Rotation paths and how fast each direction turns (degrees each step)
Each turn is a multiple of 5 degrees from 10 to 175, or 0.
Each row of a path follows its step; steps can be skipped.
Rotation 1:
step 0: [-12  10  14  14   4  47 -23  36  -1   0  -5  -7 -27  -9  -2   9   1 -15
 -22 -13  -5  19 -15  12 -16  -2  -9 -39 -32 -19  10 -25  42   2]
step 1: [ -2 -26  10 -16 -28 -17 -10  29   2  30   7 -29  20 -20 -13 -20  -2  -6
 -26 -14  11 -12   8 -28  19 -24  18 -34   5   0 -23  27  -9  33]
step 2: [-24 -25  27 -32   8 -19  14 -16  -3   0 -47 -11   1  19   1  39 -20  -2
  53 -12   6   2  22 -12   1  12   8  -6 -14   5 -13  -8  -9  -4]
step 3: [ -8  -5 -26   3  35 -14   8  -7 -15   2 -11  22  -5   2  35 -13  17 -16
   4   9  15 -41 -12  29  43  28 -14   4  22  14  22   9 -30  -5]
step 4: [ 15  21   6 -20  20  41  -6  15 -11  -2  27  24  -2  25   4   7  -1  14
  -2  12 -16  32  11  -1   7   3  13  32  58 -12   4 -29   7 -13]
step 5: [  5  26   6  20  -7  23  -6   8 -10  10   5   9  12  13 -29 -50  -7   8
  -7 -34  -5  -4 -21  19   0 -43  21  11 -41  12  27  -6  15  -2]
step 6: [ 12 -21  22   4 -43  18  26 -14  -1  -5  -1 -24 -21 -16   8   9 -15   1
 -22   1  -8  -2  20 -46 -17 -41 -22 -12  -5  -9  24   8 -27   5]
step 7: [  1  -2 -21   3  22 -26  21 -16  19  -3 -29 -22 -30 -23  14   6 -11  -6
   1  -1  12  22  -8 -14  27   2  -3 -21 -32  33 -44 -34   7  14]
step 8: [  9 -30 -17 -16 -13   1 -10   3 -14  12  -7  -5  -3  15  -3  14  33 -18
 -17  10  49   4 -11   9  26  32  -3   0  11 -29 -27  12 -13 -46]
step 9: [-11   0  27 -32  47  29  -5  25  -8  17  23  17  12  17   1  28  -4  30
 -11   2 -11 -27 -21  19 -13  30  20 -19 -13  -8  -3 -12  11  12]
step 10: [-20  19  48  17  -8   9  -2  10 -18  37 -10 -22  33  18   8 -41   5 -11
  -8  -8  -7  -7  15   8   4  -5  -6  15  29  30  10  29   0  16]
[  1 -17   9   4   6  -8   5  -6  -3  -3  -9   5   4  -7  -7  -6  -3   6
   1   2   3   9  -3 -11  -2   1  -3  -5   4  10   9   5   6  -1]	80
[  7  -9 -10  -8  -6   5  -1  -1  -5  -3  11   3   4  -7   4   5   0  -2
  -6   0  -8  -5 -10  -4  -1   6  -1 -10   4   0  10  -2 -11  12]	135
[  1   2   6  -5   5  -4 -11   2   1   0   0   7   8  -2   5 -10  -9  -7
  16  -3  -6  -6  10   4   6   0   1  -6  10  -6   6  -2  -4  -3]	45
[ -7  -1  -3  -6  -3   2   8  10  -2  -5   2   4  10   5  -3  -1  -9  -2
 -10  12  -8   3  -4  10   2  -6   1  -8   1   0   0   3  10 -12]	80
Rotation 2:
step 0: [-19  -9  17 -24 -11 -10 -20 -19   3  16 -13 -15 -27   4   9 -27  30  32
  17 -27 -28 -11   6  11  25  16 -16  -4  17  17  -7  16  21  12]
step 1: [ -5  -5  -1 -15   0  -8 -32 -15   5  -7 -16  45   7  -1 -21  -7  12   9
 -27 -49 -10  11   0  -4  13  47  17   2  18  -5   8   9   7 -11]
step 2: [ -3  13  43  -6  27  -5 -20 -23 -15   5  12   9   4 -15   0   7 -21  -2
  18 -13 -34   1 -33  28  -7  45  13 -14   7   1 -18  -3   5   1]
step 3: [ -5 -20  21 -21 -35  10 -18   1 -14   9 -17  18 -22 -18 -16  20  11  29
  18 -33 -28  -2  -8  40   0 -12  11 -20   2 -11  -6 -18  -7  15]
step 4: [  2 -27  12 -33   8  -7   0 -23  -1 -19  -2  -5 -29 -19  15   5  12  34
 -17 -28  13  45   3  12  16  28  10 -14   4   2 -22  -1  19   3]
step 5: [-16   1  13 -32   4  13 -33  -4  -9 -19 -28  17  13  15   0 -11  28  33
  15  22 -22  13 -16   4  -4  45  18 -15  -4  14 -14   8   2  -7]
step 6: [ 22 -39  12 -21 -15   2  -2 -10   1  18   9  23   8  20   9 -10  -1  12
  10 -40 -24  -8 -31   8 -21  25  35  -8  -9   0  -6  19   1  26]
step 7: [  0 -35  24   6  -2  12 -33 -24   2  13   5 -14 -11 -20  -3 -17  -9  41
  33 -25 -27  15  14  -3   5  19  -6  -2  22 -20 -14  14  12  -6]
step 8: [-24 -11  17 -18   2 -20   6  11   7  12 -20  20  -2  -5  -8 -17  35  19
  -3 -26 -26  -4  21  30  31  45   5  -3  22  16  -4  -4  14   2]
step 9: [ 14   9  24 -18   6  -7 -27 -14  10 -24 -10  28  -5 -11  10  25  13   0
 -12 -39 -24  -5 -37  -2  -5  33  16  -1  20 -11 -13  10  18 -21]
step 10: [-15 -10  34  -2   0  15 -14 -31 -36   7 -11   9 -19 -22  -3   7 -10   5
  20 -16 -32  -1  -5  27  -9  32  25 -20 -38  -8  -2  -7  -3   1]
[ -4 -12  -3  -1 -11  -2   1   8  -2   6  -6   1   4  11   0   5   9 -10
  -9  -5  -8   6  -8   4   3   0 -10  -2   1   0   7  -2 -11   3]	140
[ -7  -2   2   8  10   1   2  -3 -12   7  -1 -10   4  -5   3   1  -3   7
  -1   4  -3  11  -7  -6   1  10  -7  12  -6  -5  -2  -5  -5  -9]	135
[ -1  -8   0  -1   3  -6   4   2  -2  10  14   2  -6   2   8  -1  -3  -7
   0  -4   7  -5   1   4  10   7   5  -2 -12  17  -5  -4  -1  -4]	170
[10  6  6  0  6 -4 -3  4  4 -3  1  1 14 14 -7 13  0  3 -9  8 -4  0  0  6
  3  6  8  7  0  6  1  1  4 -6]	100
[  3  -2   6  -1   0   1  12   3  -4 -10  -7   3  -8 -10   8  18  10  -3
  -1   6   0  -2   2   6  -3  -2  -1  -5  -6  -6  -7  -4   2  -8]	60
[  1   2   6  -3  -3   0 -13  -3   0  -2  10  -8  -3   5   8   5   1  -4
   5   4  -1  -1 -10  -7   3  -5 -13  -5  11   4 -12   3   5  -8]	160
Rotation 3:
step 0: [  9  -5  -4  19 -10  20  17  12  -6 -38 -14   5  12 -28  19 -17  18  -3
  15 -10 -23 -13  45  24   4 -16 -17  -6  -1 -16   5 -16 -33 -25]
step 1: [ -9 -22 -17 -33 -17  -1  42 -12   6  -8  15   7  -1  41  26 -13 -10 -28
  10  19   6 -19   1  -4  18  11  -7 -23 -36   2  -7 -13   3  -8]
step 2: [  8 -31  37 -23  -4  -9 -12 -36 -18  -7 -10  27  16  17  18  16   1  27
   1  22  18   1 -23  14 -19  -1 -27  18  23   6 -22   3   5   0]
step 3: [ -9   4  18  26 -34  -7   3  14 -34 -19  -8 -14  15 -39  25   7  11 -23
  -5  -1  -5 -17  -5   2  -1 -19  -8   7  22 -42  -8  -1 -22 -26]
step 4: [-19   8  -7 -18 -23 -27  39   9 -11  -5   5 -16   0  29  -3 -11 -24  -8
 -29  -3  -4   5 -26  -1  31 -15  11 -41 -16 -11 -11 -22  19 -10]
step 5: [-21   1  22 -12  19   0 -12 -10  -6   0  -7  19  25  15   6  24 -29  41
  12 -19  24  17 -19  13 -30 -20  14  10   1   4 -31 -17  25   1]
step 6: [-25  21   4  12   6  26 -18  23 -10 -25  15  16  10 -32  20  -1  -9 -21
  -6 -36 -12 -25 -22 -24  -4 -13   7  26  23 -24   4  10 -15  -2]
step 7: [ 11   1  -4 -17  17   3  11  21 -12 -43   9 -13 -14  19 -17 -12 -31 -14
 -32 -11 -34  21  -7 -19  30  -7   7 -31  -7  23   5   3   2 -17]
step 8: [ 13   7  15  -5  31  13  -8   2   0 -17   9 -23  -5  12  16  19 -33  26
  52  13   5  16  -2   0 -35  11   5  -8  -7  21 -19  -8  30   4]
step 9: [  6  28   1  15   0  43 -30  -3  12  -1  -6  -6   0 -18  25   3  -6  -3
   0   1 -17 -44 -25 -29   1   8 -36  11  11 -22   3   5   4  27]
step 10: [ 37  10   6  -4  11  13   3  -7 -10 -16 -10 -22  11  17 -32   6  -9 -13
 -52  24 -21  -6  25 -15  11 -26  -6 -20 -22  -5  18  19  -2 -10]
[  4 -10   9   3  -3   9   2  -6  -3   3   0  -4  -6  -8  -6  -5  -6  -3
  -2  -4 -10   4   2   0   8  -5   5   3   1 -13  16  -8  -2  -6]	110
[ -8  -8   3  -8  -5  -5  -5   8  -2  10  -8  -1  -5   9  -2  -7 -17   8
  10   2   3  -4   2  -4  -8   4  -2   6  -4   0   4  -1   0   2]	110
[ -1  -1  -6   3   0  16  -1  -6  10  10  -6   1   7  11  12   6   0   2
   4  -5   2  -3  -5   5   5   0   3   0  -9  -1   0 -12   6   3]	95
[ -3  -3   9  -8   5  -8   6 -10  18  -1   6   0  -2 -12  -5   6  -6   1
   5   2   4   2  -4  -3   1   7   1  -5 -10   0  -6  -7   3  -2]	110
[ -8   4   5  -8   4   6  14   4  -3  -8 -11   5  -2   2   0  16  -6  -6
   3   5  -9  -4   0   4  -3  -5  -6  -4   7  -4   3   1   3   6]	0
[ 15   8  -4  -9   8   9  -7   4   4  -3   1   6 -10  -4   4  -7   2   5
   6  10 -10  -4   8  -1   1  -2  -2   1  -9  -1  -1   3   5   0]	35
[  0 -13  -1  -5  -4   8   0   3   3  -7  14   3  -1   1  10   5  -2  -1
   5  -5  -5   4   8  -6   3   6  -3   0   8  17   3  -1  -7   0]	55
Rotation 4:
step 0: [-36   8   8   1   4 -10  -5  -4 -13  -2 -48 -48 -31  -6   6  17   4  -4
   4  11 -41  -5 -21  14   2   2   8 -20   7 -10  16   4  -2  -6]
step 1: [  1  17   9 -19  22  14  32 -14   3  -7  35 -32  13  18  26  14   9  44
  29  21  12  -3   4 -18   9 -10  -6  12  -1  16   8 -21  -1 -12]
step 2: [ -2  30  30  17 -24  23 -13  11 -15  13  -9   5  -3 -23   7   1 -20  12
  17   3   1 -23   6  -6  -7 -24 -28 -18  28 -25 -30  27  13 -20]
step 3: [  8  -1   7  -1  -1   4  24 -26  15  -2  -6 -21  12 -45 -18  -2  -5   5
  13   9 -52  20 -12  -2 -15  11  31  11  31   7  10 -23  13   1]
step 4: [  5  30  -1  12  19  -8  32   3  22 -10   1   7 -16  17  22 -10   8  47
 -20 -14 -13 -11  24  -3  -4 -43  24 -15  -7 -11  -5  11 -17 -17]
step 5: [-10  13  14 -16 -13  -1 -22  29 -13  24  -2 -31  -5  10  -8   3  -9  16
  32 -14 -24  18  24   2 -36   8 -15   7  31   8  -4  26 -20  20]
step 6: [-21  24 -14  -9  10  20  -4  -3   1 -27  -5  -3   6 -18 -14   6  -1  36
 -12  70 -22  12 -13  26  -1 -11  10  11  -9  -7  -1  -4   3   5]
step 7: [ 17   0  42 -18   8  -7  29  38   8 -27  18 -16  -9  -7   7  15 -24  12
 -11  -3  11 -31  18  -7 -17  -5  -4  -2  16 -21  32   7   0 -18]
step 8: [-10   0  20  -2  -4   3  18  -6 -18  14 -37 -14  10  15   3 -30  -5  14
   4   2 -58  -2 -17   7 -19  -4 -47  -2  -4   6  -9   7  18  -6]
step 9: [  0  19  14   2  25   6  14  -8  25   2  22 -22 -10 -10  -2  29  25   9
  -3  39 -20 -15 -16 -16  -1  14   8 -29  15  15 -19 -13 -45  -9]
step 10: [ -4   5  39 -10   3  20 -14  -8  25  12   1 -17  11  -5  34  -8  13  30
  23 -14  16   8   7  26 -15 -22   0 -13  12 -42  17  18  19 -12]
[  3   0  -1  -2   0   7  -2  -1  -2  11  -4   1  -1  -2  -1  -4  -6   1
   1 -10   8  -8  -5   7  -8  -1  -3   8   3   7   7  19  -4 -13]	130
[ -8   4  -1  -6 -11   6  -6  -6   5   3   8  -6   2   8   2  10   7  -2
  11   7   6   0   1   7   5  -7  -3   7  -1  -3  -5   5 -12   6]	85
[  0   2   7 -10  -4  -5   3   8   3  -5  -4  14   4   4  -7  -5  -1   0
 -10   9  -5   2   7   0 -11   0   3  10  -3   1   2   8 -10  10]	35
[ -5  -9   3  -4   1  -6   1  -1  -4  16   6  10  -5  -5   2  11  -2   3
 -10   9  -3   8  -2  10   6  -1   4  -3  12  -2   2   0   2  -4]	110
[ -2  -4  -5   3  -5   2  -8  -4  -3  -1   9  -4   6  -6 -10  -1  13   4
  -7  -8  -2   3  12   3  -9  -9   5 -13  -2   5   5   3   0   1]	55
[  3  -3  17  -3  -7   2   4 -15  -1   6  -3   3   5  -1  -1  -5  11  -6
  -1   6   0 -11   2 -12   0  -1  -1  -1   3   3  -6  -5   2 -10]	55
[ -2  -2  -1  -2  -9   4 -10   0  -2  -1   4   7   2   0  20   1  -3   8
  -6  -9  -6 -12   7  -1  -4  10  -4   1   4  -7   2  -5  -2   5]	130
[  8  10   0   4  -1  -2  -3  -1  -2  -9   3   4 -11  -3   1  -1   6   7
 -12   2  -1  -8  -3   7  13  -4  -5   1  -2  10 -14   7   2   1]	155
